In the data rows, 128 means zero.
Here are some points, one per row:
[183 157 139 191 123 096 143 124 150 210 121 110 210 141 134 143 151 115 082 115 146 120 143 093
 067 129 149 129 148 202 152 162 058 099 110 128 130 166 169 150 132 078 175 122 096 128 090 128
 122 140 072 113 099 063 166 171 110 119 208 109 075 114 155 098]
[088 157 158 178 128 139 128 121 074 170 095 076 131 116 092 128 091 103 091 187 132 101 166 102
 125 118 182 122 112 156 217 142 087 163 156 126 139 113 140 135 168 088 148 155 089 131 148 125
 193 107 089 174 089 113 083 137 145 160 136 129 104 148 106 147]
[157 123 101 210 111 090 154 106 086 118 154 050 113 096 081 085 105 060 157 107 110 150 120 116
 153 127 126 121 102 134 151 105 076 169 185 174 085 085 185 205 109 099 146 152 128 188 138 113
 170 144 149 137 120 143 082 162 134 114 112 118 043 101 092 102]
[113 117 171 154 194 132 064 100 107 181 189 124 129 153 185 086 114 138 096 138 135 120 147 155
 146 085 110 139 158 127 203 117 104 181 130 127 105 103 183 157 111 145 164 088 088 137 138 158
 180 174 104 162 151 095 156 151 140 139 191 117 126 082 179 160]
[122 165 103 144 125 150 161 078 121 228 178 179 116 110 114 103 130 100 140 127 132 160 176 132
 136 153 095 125 133 077 227 104 084 161 099 142 123 093 082 172 118 166 110 122 144 170 114 162
 183 115 116 149 106 045 197 074 127 147 078 112 125 119 135 141]
[163 149 141 137 125 142 063 121 203 192 203 190 036 093 141 130 109 058 074 113 108 150 128 191
 138 143 091 148 083 114 194 140 123 091 165 124 123 143 147 108 126 220 124 112 109 119 125 148
 183 100 124 113 123 079 095 123 129 146 135 137 143 082 134 123]
[179 194 153 110 163 133 100 047 168 190 125 147 151 130 106 104 091 128 173 089 122 162 130 102
 155 121 030 089 081 068 192 142 121 118 119 102 107 164 138 120 117 122 099 158 090 127 145 179
 181 128 096 170 125 085 098 161 137 123 121 135 144 143 088 142]
[144 149 142 095 147 183 092 156 099 144 124 074 135 164 134 157 141 093 110 158 108 153 173 081
 138 109 101 103 092 077 197 190 151 157 163 100 120 165 139 100 110 132 121 073 135 190 148 162
 157 166 180 169 175 127 081 181 115 141 111 100 134 080 149 096]
[170 125 145 067 149 173 137 096 120 156 101 083 125 109 118 121 105 073 082 101 146 115 132 103
 103 139 054 095 156 087 147 125 120 156 130 078 156 098 139 088 101 088 046 066 083 124 143 117
 182 125 205 194 201 153 149 145 117 164 099 177 079 086 134 092]
[125 044 144 070 150 089 122 130 135 159 158 085 168 158 136 181 169 089 088 130 125 161 106 102
 191 128 069 130 147 133 209 155 161 154 158 114 176 148 117 111 090 109 103 045 048 059 104 116
 182 132 118 184 151 137 178 116 126 142 116 096 089 123 102 157]
[160 151 124 109 112 141 132 120 184 197 182 144 161 171 155 111 086 102 120 186 125 139 158 139
 154 144 069 063 134 088 171 136 223 127 139 141 105 119 121 090 122 061 057 093 131 104 157 108
 061 124 083 084 113 158 141 117 102 140 094 180 106 127 117 163]
[160 132 167 087 132 141 082 144 171 216 128 191 166 162 133 142 090 094 122 108 142 114 154 128
 154 106 065 115 166 097 186 142 160 195 152 128 192 165 134 136 103 097 094 165 109 121 144 117
 047 116 105 052 137 171 111 102 164 114 142 164 125 127 089 134]
[090 115 130 063 119 136 115 109 155 219 135 203 135 117 169 087 093 063 131 140 092 157 081 159
 125 105 119 111 129 116 214 151 141 173 138 129 105 144 156 104 108 097 110 171 112 121 100 128
 028 117 115 079 124 104 146 173 120 140 137 098 119 121 112 093]
[121 103 091 108 111 130 134 131 148 177 154 083 131 145 153 118 131 097 065 143 111 155 117 137
 176 148 152 133 125 162 156 141 046 197 148 110 126 128 135 093 141 059 170 130 098 165 136 066
 164 126 034 162 135 113 123 127 137 126 169 148 148 188 110 170]
[099 139 121 142 107 122 078 106 055 137 078 146 190 100 149 079 123 074 063 111 114 173 134 097
 114 111 182 128 136 208 065 114 080 103 168 192 173 136 053 091 096 081 173 162 092 192 115 140
 162 102 141 172 105 127 130 134 136 121 148 169 127 105 123 123]
[104 112 135 129 208 145 075 131 076 125 155 072 142 099 167 144 105 075 123 152 146 146 144 138
 067 169 212 171 104 183 035 169 118 194 117 108 123 106 107 163 137 076 147 125 197 108 087 127
 189 120 132 106 104 164 132 115 083 121 135 189 099 114 083 112]
[115 130 100 147 194 082 104 081 035 157 137 109 115 149 100 098 155 115 077 147 099 119 118 114
 140 113 229 148 088 127 013 104 120 123 159 145 136 138 148 121 118 090 143 143 188 128 088 087
 129 097 114 046 115 104 076 119 117 112 169 130 145 105 113 105]
[168 131 118 171 140 148 104 100 047 166 164 149 151 131 119 133 119 109 163 129 109 119 113 183
 104 117 199 195 152 118 000 176 131 132 091 119 139 112 134 108 130 161 182 115 184 162 103 045
 142 152 107 056 150 048 113 101 144 161 120 098 187 117 134 132]
[163 130 166 137 122 129 151 127 034 140 169 156 099 120 119 148 038 166 068 115 124 203 111 094
 094 143 216 184 151 128 025 108 107 117 124 113 132 120 118 168 133 189 157 135 212 106 125 122
 115 121 118 057 166 135 121 132 093 151 149 083 177 166 110 136]
[155 113 124 126 103 135 105 067 076 118 150 155 154 134 076 156 113 158 129 146 155 122 148 123
 103 115 183 152 123 075 066 125 085 065 092 121 049 077 102 187 165 211 195 163 149 135 151 052
 158 179 188 101 082 153 172 111 127 128 143 085 116 150 126 088]
[145 116 178 160 142 125 161 163 069 124 177 172 150 158 112 110 118 149 132 131 146 081 101 128
 110 122 161 141 155 119 092 129 110 083 114 098 103 120 081 192 132 183 187 148 079 199 186 102
 161 135 213 151 088 141 086 131 101 154 070 144 191 151 119 080]
[132 115 125 152 106 087 146 110 057 058 153 190 134 136 107 142 154 155 167 129 157 146 166 146
 093 122 100 095 124 095 178 119 090 111 126 105 144 154 054 172 190 206 199 100 131 135 125 122
 162 156 163 151 129 202 121 104 128 161 144 144 203 174 113 041]
[118 125 154 169 104 098 120 118 096 130 104 166 089 156 060 112 160 154 177 152 138 144 101 114
 092 116 071 121 109 123 119 124 142 094 104 102 164 137 089 199 199 187 028 124 104 162 120 145
 140 174 179 154 190 199 152 147 142 068 089 119 150 138 182 080]
[134 175 155 137 125 096 118 161 119 086 103 135 091 120 115 151 144 121 165 129 113 118 136 109
 142 090 097 102 078 116 129 125 238 064 081 105 144 156 151 173 157 134 021 092 129 160 155 151
 174 183 192 135 221 172 180 089 109 073 127 139 171 183 130 074]
[101 149 126 117 057 087 129 140 177 000 140 195 114 121 066 152 122 131 171 105 152 102 119 120
 112 112 071 125 088 146 127 099 230 089 053 121 170 107 145 165 171 194 060 097 126 144 144 153
 131 123 180 158 099 169 121 156 117 120 114 126 141 166 162 203]
[149 119 112 105 081 097 175 178 205 023 151 165 100 118 126 149 190 110 201 142 148 084 096 102
 136 095 111 081 057 090 115 113 198 072 076 120 160 151 134 181 154 171 078 151 137 157 184 154
 155 111 123 130 137 180 138 128 134 151 134 135 159 152 187 196]
[112 097 079 081 073 126 178 255 179 031 092 089 162 122 123 127 145 167 170 135 129 120 126 131
 129 101 086 091 128 147 086 108 231 120 125 109 086 131 180 088 169 085 096 149 117 128 133 174
 065 116 103 145 118 169 159 132 154 142 118 114 184 094 105 179]
[080 123 095 117 119 062 205 202 215 022 019 097 123 155 149 132 138 210 171 113 125 101 102 128
 131 153 115 118 151 126 113 151 128 139 128 170 107 125 127 016 113 137 149 127 096 156 086 156
 007 127 120 126 143 145 162 112 142 120 141 119 111 117 085 159]
[095 113 123 126 145 137 157 163 188 066 021 123 110 132 141 135 146 214 171 119 119 102 099 142
 148 175 208 139 131 173 089 071 105 120 146 148 113 157 143 057 073 111 162 158 228 060 114 129
 030 108 130 139 114 109 161 112 150 139 118 179 118 110 130 178]
[064 110 079 136 103 165 161 154 199 066 046 074 115 121 157 134 143 207 150 109 146 081 132 164
 145 164 178 179 197 158 075 081 094 115 137 160 118 143 111 076 080 132 148 157 189 055 097 117
 039 090 098 137 117 096 109 120 119 099 129 149 088 155 130 135]
[093 134 104 129 134 208 145 139 171 032 087 116 077 071 184 153 188 211 145 091 117 091 100 162
 154 164 133 159 201 161 082 098 102 133 128 162 116 103 123 097 111 093 142 163 120 017 115 145
 034 102 088 109 071 098 076 117 159 088 114 074 098 132 166 128]
[092 083 092 093 144 175 157 118 175 064 103 048 075 088 175 144 188 255 122 097 124 086 119 160
 118 161 130 144 157 167 082 128 133 081 134 174 127 089 111 073 116 090 162 135 159 008 138 145
 071 088 116 079 098 099 078 098 136 070 088 082 072 125 195 129]
These points spread out most along one direction. Take the direction at right angles to it along which they spread out most. Then take the direction at right angles to both along which they spread out most. Go by this last direction. For each point below, how far along it does it lie, from 0 to 99? The average is 50, and the first point in the table lies past the average. One standard deviation of the points above along it is 16.
[101 149 126 117 057 087 129 140 177 000 140 195 114 121 066 152 122 131 171 105 152 102 119 120
 112 112 071 125 088 146 127 099 230 089 053 121 170 107 145 165 171 194 060 097 126 144 144 153
 131 123 180 158 099 169 121 156 117 120 114 126 141 166 162 203] 34
[160 132 167 087 132 141 082 144 171 216 128 191 166 162 133 142 090 094 122 108 142 114 154 128
 154 106 065 115 166 097 186 142 160 195 152 128 192 165 134 136 103 097 094 165 109 121 144 117
 047 116 105 052 137 171 111 102 164 114 142 164 125 127 089 134] 71
[112 097 079 081 073 126 178 255 179 031 092 089 162 122 123 127 145 167 170 135 129 120 126 131
 129 101 086 091 128 147 086 108 231 120 125 109 086 131 180 088 169 085 096 149 117 128 133 174
 065 116 103 145 118 169 159 132 154 142 118 114 184 094 105 179] 54
[170 125 145 067 149 173 137 096 120 156 101 083 125 109 118 121 105 073 082 101 146 115 132 103
 103 139 054 095 156 087 147 125 120 156 130 078 156 098 139 088 101 088 046 066 083 124 143 117
 182 125 205 194 201 153 149 145 117 164 099 177 079 086 134 092] 65
[064 110 079 136 103 165 161 154 199 066 046 074 115 121 157 134 143 207 150 109 146 081 132 164
 145 164 178 179 197 158 075 081 094 115 137 160 118 143 111 076 080 132 148 157 189 055 097 117
 039 090 098 137 117 096 109 120 119 099 129 149 088 155 130 135] 53
[183 157 139 191 123 096 143 124 150 210 121 110 210 141 134 143 151 115 082 115 146 120 143 093
 067 129 149 129 148 202 152 162 058 099 110 128 130 166 169 150 132 078 175 122 096 128 090 128
 122 140 072 113 099 063 166 171 110 119 208 109 075 114 155 098] 59
[088 157 158 178 128 139 128 121 074 170 095 076 131 116 092 128 091 103 091 187 132 101 166 102
 125 118 182 122 112 156 217 142 087 163 156 126 139 113 140 135 168 088 148 155 089 131 148 125
 193 107 089 174 089 113 083 137 145 160 136 129 104 148 106 147] 58
[121 103 091 108 111 130 134 131 148 177 154 083 131 145 153 118 131 097 065 143 111 155 117 137
 176 148 152 133 125 162 156 141 046 197 148 110 126 128 135 093 141 059 170 130 098 165 136 066
 164 126 034 162 135 113 123 127 137 126 169 148 148 188 110 170] 67
[163 130 166 137 122 129 151 127 034 140 169 156 099 120 119 148 038 166 068 115 124 203 111 094
 094 143 216 184 151 128 025 108 107 117 124 113 132 120 118 168 133 189 157 135 212 106 125 122
 115 121 118 057 166 135 121 132 093 151 149 083 177 166 110 136] 24
[115 130 100 147 194 082 104 081 035 157 137 109 115 149 100 098 155 115 077 147 099 119 118 114
 140 113 229 148 088 127 013 104 120 123 159 145 136 138 148 121 118 090 143 143 188 128 088 087
 129 097 114 046 115 104 076 119 117 112 169 130 145 105 113 105] 37
[144 149 142 095 147 183 092 156 099 144 124 074 135 164 134 157 141 093 110 158 108 153 173 081
 138 109 101 103 092 077 197 190 151 157 163 100 120 165 139 100 110 132 121 073 135 190 148 162
 157 166 180 169 175 127 081 181 115 141 111 100 134 080 149 096] 60
